Some points:
[ 0.89  0.14  1.38  1.98  1.15 -0.25  0.71  0.57 -0.18 -0.12  0.19  0.4
  0.85 -0.77  0.62 -0.66  0.11 -1.15 -0.44  3.04  0.47 -0.66 -0.85 -0.1 ]
[-1.55 -0.49  0.02 -0.71  1.08 -1.49  0.05  1.23 -0.45 -1.34  0.62 -0.91
  1.84  2.81 -1.14  1.64 -0.89 -0.2   0.27  1.2  -1.41  0.35  1.07 -1.32]
[-0.63 -0.6  -0.47  0.37 -1.3  -0.78  1.67  0.13 -0.03 -0.44  0.85  1.42
  1.1  -1.62  1.06 -1.11 -2.64 -0.94  1.22 -0.77  1.26  0.32 -1.02 -0.26]
[ 0.85  0.01  0.04  1.2  -0.7  -1.38  1.17 -0.49  0.66  2.29 -1.21 -0.68
  1.56 -0.27  0.69  0.26 -0.86  0.69  0.2   0.22  0.69  0.29  0.    1.39]
[ 0.4   0.52  0.58  0.01 -1.25  1.93 -0.3  -0.35 -1.18 -0.13 -0.25  2.38
  1.82  0.57 -0.95 -0.61 -0.64  1.23 -0.15  0.22  3.02 -0.31 -0.33  0.4 ]
[ 0.45  0.47 -1.1   0.21  1.3   0.41 -0.77 -0.61  0.89 -0.5   0.75 -0.95
 -0.2   0.12 -0.6   0.39 -1.15 -0.02 -0.39  1.05 -0.56  1.21 -0.66  1.22]
[ 0.54  0.42 -0.29  0.62 -0.35  0.22 -0.49  0.24  0.71  0.66 -0.75  1.69
 -0.97  0.31  1.25 -0.28 -0.05 -0.56 -0.38 -1.38 -1.62  0.02  0.56  0.67]
[-0.02  0.27 -0.35 -0.6  -0.19  0.34 -1.08  1.24  1.03 -0.82  0.53  1.6
  0.27 -0.3   1.11  2.48 -1.28  0.47  1.83  0.13 -1.4  -1.46  1.09 -1.25]
[ 1.64  0.66  0.27  0.71 -0.93  0.38 -0.81  0.83  0.97  1.4  -0.55 -1.26
 -0.29  0.33 -2.05  0.47 -0.61 -0.9  -0.36  0.04 -2.26  1.18 -0.39 -1.52]
[ 1.    0.93  1.37  0.4   0.51 -1.7  -0.34 -0.44  0.7  -0.5   0.64  0.4
 -1.3   0.89  0.74  0.53  0.31 -0.54 -0.48  0.23  1.44 -0.31  0.46 -1.09]
[ 0.5  -0.48 -0.26 -0.47 -2.2   0.11 -1.77  0.74 -0.94 -2.26  0.53 -0.03
  0.11  1.48 -0.69 -0.56  0.73 -0.05  1.26  2.32 -0.45  0.41  1.72  0.18]
[-0.63 -0.9   2.02 -1.56  1.01  0.01 -1.17 -1.57  0.81 -1.19 -0.37 -1.36
 -0.85  0.65  1.24  1.97 -0.4  -1.19  1.14 -0.31  0.75  1.31 -0.9  -0.78]
[-3.02  0.41  1.27 -3.17  2.01  1.39  1.53 -1.01 -1.52  1.62 -1.25  0.19
  0.04 -0.78 -0.43 -0.53  1.34  0.35  0.93  0.84 -0.01  0.22 -1.7   0.03]
[-0.85  0.13  0.06  0.23  0.29 -0.61 -1.33  0.01 -0.5   0.51  0.18  0.75
  0.2  -2.38 -0.19  0.   -0.51 -0.15  0.13  1.04  0.13 -0.06 -0.84  1.79]
[ 1.71 -1.1  -0.97 -1.12  0.35 -2.87  0.31  1.75 -0.02  0.74 -0.72 -0.08
 -0.57 -2.81 -0.63  0.9  -0.04  1.02 -0.17  0.45  2.06  1.   -0.06 -0.49]
[-0.1  -0.56 -3.59  1.87  0.54 -0.72  0.38  0.37  0.06 -1.46 -0.39 -1.72
  0.04  0.25  1.51 -2.05  1.59  0.44 -0.22 -1.61 -0.82 -0.91 -0.83  1.01]
[-0.6  -1.18 -2.6  -0.43 -4.46 -0.24  1.98 -2.62  0.29 -0.68 -0.75  1.81
 -0.86 -2.82 -0.94  1.74  1.43  0.37 -3.44  2.55 -2.89 -1.36 -1.26 -1.56]
[ 0.1   0.98  1.81  2.49  1.14  0.9   0.43  0.35  0.77  0.09 -1.44 -2.18
  0.67  0.58 -0.15  0.51  2.46 -1.25  0.7  -1.24 -1.36 -0.01  0.2   0.86]
[-0.64  2.42 -0.5  -2.66  0.54 -0.12  0.34 -0.3   0.75  0.36  0.77 -1.84
 -0.24 -0.19 -0.01 -1.6  -2.01 -1.48 -0.2  -1.05 -1.65  0.27 -0.1  -0.08]
[ 1.16  1.62  1.26 -0.17 -0.21  0.32  0.88  0.58  0.35  0.8   0.59  0.07
 -0.6  -1.22 -0.02 -1.    0.63 -0.68  0.86  0.4  -0.45 -1.35 -0.23  0.58]
[-0.99  0.63 -0.77 -1.1   0.94 -1.35  1.36  0.57 -0.16  0.06  1.36  0.66
 -1.09  0.39 -1.04  0.73  0.52  0.65 -0.43  0.24  1.45  1.39  0.56  1.77]
[ 1.92 -1.05  0.89 -1.91  0.48 -0.72 -0.91 -0.3  -1.66 -3.76  0.24 -0.08
 -0.81 -0.69  0.54  0.52 -0.81 -0.11  0.42 -1.09 -0.11  1.26 -0.12 -0.65]
[ 0.43 -0.65 -0.86 -0.58  0.55 -0.48  1.43 -0.34  0.22  0.5  -1.7   0.72
 -0.53  2.02  0.46 -0.19 -0.41  0.16 -0.61  0.12  0.51 -0.35  0.88  0.9 ]
[ 0.94 -0.12 -0.99  1.37  0.11  0.1  -0.74  1.   -0.28 -0.63 -1.32  0.41
 -0.13  0.62 -0.38 -3.01 -0.19 -0.38 -0.17  0.83  0.51  0.12 -0.88  0.05]
[-0.05  0.83 -0.8  -0.56  0.   -0.71 -0.29 -1.19 -0.2  -0.22 -1.37  0.31
 -0.76  1.13 -0.55 -1.25  0.03  0.64  0.33 -0.24  1.96 -0.94  0.07 -1.31]
[-0.39 -2.59  0.06 -0.84  0.64 -0.05 -0.07 -0.86 -0.22  0.24  0.82 -0.3
 -0.65  0.74  0.2  -1.39 -2.63  0.59  0.02  0.27 -1.3  -0.69  1.1   0.74]
[ 0.24 -1.17  0.78 -1.87 -1.22 -0.25 -0.27  1.34 -1.36 -0.32 -1.74 -0.19
  1.36 -1.96 -1.76  1.67  0.29 -0.2   0.35 -1.42 -0.51 -0.11  0.84  2.13]
[ 0.79 -1.42  0.35  1.56  0.12 -0.42 -0.79 -0.22  0.32  0.79 -0.72  1.89
  1.59  2.44 -1.01 -1.08  0.1   0.16 -1.02 -1.43  0.95  0.33 -1.38 -0.13]
[-1.96 -0.13 -0.77  0.62 -0.12 -0.66  0.12  0.3  -0.25 -1.33  0.1   2.59
 -1.27  0.37 -1.85  0.19 -1.15 -0.21  1.12 -0.99  0.01 -0.79 -0.87 -1.66]
[ 0.39 -0.37 -1.05  1.6  -0.65  0.19 -0.45 -0.16  0.11  0.74 -0.3  -1.3
  0.38 -0.95  0.12 -0.46  0.97 -0.77  1.36  0.13  0.26  0.47  0.53 -0.78]
[-0.17 -1.51 -0.01 -0.83  0.25 -0.1  -0.55 -1.11  2.2   1.33  2.05  0.98
 -0.64 -0.29  0.31  0.01  0.55  0.51  0.46  0.59  0.87 -0.1  -0.66  0.39]
[-0.42 -0.7  -0.69  0.79 -0.62 -1.09  0.25  0.19  1.09  0.26  0.1  -0.97
 -0.3   0.29  0.72  0.34  1.04  0.24 -0.06  0.66  1.1  -0.73 -0.41 -0.78]
[-0.74 -0.85  1.68 -0.29  1.13  0.25 -2.23 -0.44  1.12 -0.93 -0.66 -0.45
 -0.05  0.87  0.83  1.36  0.   -1.17 -0.49  0.61 -0.51 -2.42  0.62 -0.09]
[ 1.37 -0.35 -0.15  1.37  0.68  0.38  0.36  0.07 -1.85  0.74 -0.12  0.78
 -1.39  1.2  -0.58  0.86  0.62  1.26  1.05  1.2  -1.06  0.   -1.05  1.48]
[-0.09 -0.38  0.33 -1.31  0.73  0.76 -1.19  0.17  0.33  0.72 -0.74  0.56
 -0.77 -0.09 -0.52  0.52  0.28  0.13  0.05 -0.51 -0.8   0.42  1.13 -0.23]
[ 0.48 -0.64 -0.37  1.    0.96 -0.14  1.69 -0.68  2.73  0.45 -0.33 -0.67
  0.03 -1.31 -2.22 -1.74 -1.22 -1.02  0.23  0.49  1.45  0.67  1.8  -0.05]
[ 1.12  0.54  2.06  0.59 -0.1   0.29  1.26 -1.15  0.08 -1.45  0.22 -0.77
 -0.55  0.55 -0.55 -1.01  0.67  1.82 -0.26 -0.97 -0.99  0.64  0.2   0.5 ]
[-1.58  0.73  1.18  1.06  0.16  1.38 -1.3  -0.53 -1.31  0.93  1.67 -1.99
 -1.   -0.08 -0.38 -0.92 -0.48  2.12  0.06  0.01 -0.88 -0.25 -0.41  0.33]
[ 1.15 -0.15 -0.52 -0.55 -0.12  1.28  0.82  0.02 -1.78  1.47 -1.53 -2.65
  0.06 -0.8   0.37 -0.09 -0.64  0.43  0.01  0.15  0.73 -0.34  0.57  0.45]
[ 0.22  0.81  0.1   1.26 -0.64  0.62  0.26 -0.24  0.76  0.    0.48  0.37
 -1.42  0.09 -0.08  0.12 -0.9  -0.47  0.    0.88  1.34 -0.35  0.02  1.42]
[ 0.96  1.98  0.68 -0.09 -1.26  1.55  0.84 -0.09  0.03  1.31  0.36 -0.46
 -0.22  0.5  -0.32  0.05  1.22  1.29 -1.08 -0.59  1.27 -0.18  0.68 -0.33]
[ 0.6   0.96 -0.68 -0.48 -0.89  0.04 -0.84  0.66 -0.33  0.22  0.48 -0.82
 -0.87  1.59  0.96 -0.07  0.19 -1.1   0.32 -0.28  0.9   1.99 -1.51  1.41]
[-0.38  0.31  1.06 -0.41  0.86  0.19  0.47  1.69  0.86  0.11  0.22 -0.29
  1.08 -0.68  1.05 -1.    0.89  2.45 -0.66 -0.2  -2.09  0.72  0.27 -0.42]
[ 0.27  0.47 -1.12 -3.22  1.89  2.56  0.06  0.56  1.46 -1.23 -0.61  0.52
  0.77  0.98 -0.5   0.98  0.13 -0.32 -0.34 -0.45  1.61 -3.1  -1.07  1.25]
[-0.69 -1.58  0.14 -0.04 -0.13 -0.74  2.64 -0.69  0.29  0.02  0.51 -1.74
  1.28  1.31 -0.41  0.29  1.48 -0.2   0.93 -0.11 -0.59  0.46 -0.51  0.77]
[-0.26  0.59  0.42 -0.9  -1.29 -0.71  0.38  0.33  0.3  -0.11 -0.7   0.58
 -0.07  0.26  0.56 -1.24 -0.59 -0.09  0.39 -0.25 -0.62 -0.29  0.78 -0.93]
[-1.35  0.5   1.61  0.63 -1.29  0.92 -0.18  1.62 -0.76 -2.09  0.31 -1.94
 -2.25 -0.59 -0.53  2.63  1.07 -1.03 -1.9  -0.94  1.34 -1.8   1.87  1.28]
[-0.75  2.3  -2.15  0.45  1.5  -1.11  0.23 -0.64  0.84 -1.73 -1.15  1.96
  0.48 -1.91  1.52  0.64  1.25 -0.08 -0.35  1.01  1.74  2.94  0.72 -0.6 ]
[ 0.45  1.4  -0.15  0.33 -1.08 -0.86 -0.07 -0.85 -0.94  1.32 -0.57  2.14
 -0.44  0.86  0.89 -0.19 -0.9  -0.53  0.27  0.26  0.27 -1.11 -0.15  0.58]
These points spread out most along one direction. Take the direction at right angles to it along which they spread out most. Go by this last direction. Where along it does each point below lie, from 0 to 99? 50 is the average, and the first point above lies past it. One standard deviation of the points above along it is 16.
[-1.29  0.44 -1.26  1.79 -1.31 -0.86 -1.3  -0.26  1.23 -0.18  0.54  0.62
 -0.52 -0.91 -0.62  0.48  1.29 -0.05  0.86 -0.84 -1.04  0.05  0.41  1.68] 50
[ 2.13 -0.26 -0.13 -0.99 -1.69  1.65  0.76 -1.16 -1.67  1.34  1.5   0.51
  1.4   0.72  1.43 -0.78  1.   -0.84 -0.23 -0.44  0.25  1.36  0.07 -0.86] 61
[ 0.14 -0.8   0.81 -1.08 -0.35 -0.87 -1.23  0.15  0.22  0.02  0.48 -0.28
  0.09 -0.19  0.58  0.03  0.2   1.05  0.11 -0.23 -1.33 -1.05 -0.62 -0.99] 37
[-2.31 -1.25 -0.46  1.03 -0.45  2.01  1.06  1.12 -0.24 -0.1  -0.14 -1.15
 -2.21  0.97  1.32  1.37 -0.23 -0.36  0.17 -0.73 -1.    1.13  0.39 -1.24] 43
[ 1.79  1.15 -0.05  2.45 -0.27  0.47  1.21  0.19  0.7  -0.29  0.51  0.07
  0.58  0.65 -0.11  2.25  0.02  1.9   0.15 -1.15  0.24 -0.21  0.02 -1.21] 59
[-0.84 -0.6  -1.56 -1.62  0.41 -1.13 -0.91 -0.07  0.43  0.35  1.42  1.48
  1.63 -1.19  1.56 -0.46  0.55 -1.1  -0.64  0.29  0.34  1.42  1.3   0.37] 39
[-0.24 -1.27 -0.26 -0.63  1.33  0.54  0.3   1.1  -0.14  0.85  1.21  0.76
 -0.32 -0.32  0.48 -1.61 -0.29 -0.05  0.07 -0.96 -0.05  0.34  0.71  0.35] 57
[ 0.6   0.22  0.3   0.47  1.88  0.18  0.14 -0.75 -2.37  1.25  1.75 -0.87
  1.47 -0.34 -1.45  0.12  1.2   0.4  -0.01  0.16 -0.61 -1.79 -0.01 -0.63] 58
[-1.61  0.52  0.02 -2.04  0.71  0.51  0.17  1.46 -1.2  -0.49  1.77  1.63
  0.47  1.49 -1.35  0.29 -0.02 -1.13 -0.86 -0.81 -0.13 -0.83 -1.38 -1.11] 27
[-1.15  0.01  0.17  1.51 -1.84  0.94 -2.04  0.31  1.28 -0.17 -0.09  0.29
  1.03  0.04  0.66 -0.62 -1.3  -0.12 -1.02 -0.17  0.3   1.38 -0.19 -0.42] 54
[ 0.47 -1.05  1.19 -0.43 -1.37  0.65 -0.15  0.06  1.03 -1.09 -0.86  1.03
  0.84 -0.07  0.82 -0.94 -0.31  0.41  0.45  0.7  -0.85 -0.22 -0.6  -0.76] 42
[-1.32  1.21 -0.27 -1.25  0.87 -1.88 -1.17 -1.03 -1.83  0.71 -1.84 -1.85
  0.45 -0.49 -0.44 -1.06  0.27 -0.65 -0.14 -0.06 -0.38  0.09  0.42 -1.16] 51
[ 0.49 -1.14  1.2   1.69  0.85  0.65  0.13  0.77 -1.3   1.64  0.11  1.09
 -0.49 -1.28  0.39 -0.24  0.01 -1.3  -0.76 -0.8   1.3  -0.24  0.25 -1.54] 59
[ 0.44  0.74  0.11  2.23  1.3   0.16 -0.67 -1.54 -0.95 -0.29  0.28 -2.9
  1.11 -0.81  0.46  1.42 -1.32  1.62 -0.49 -0.32 -0.84  0.53 -0.31  0.38] 64
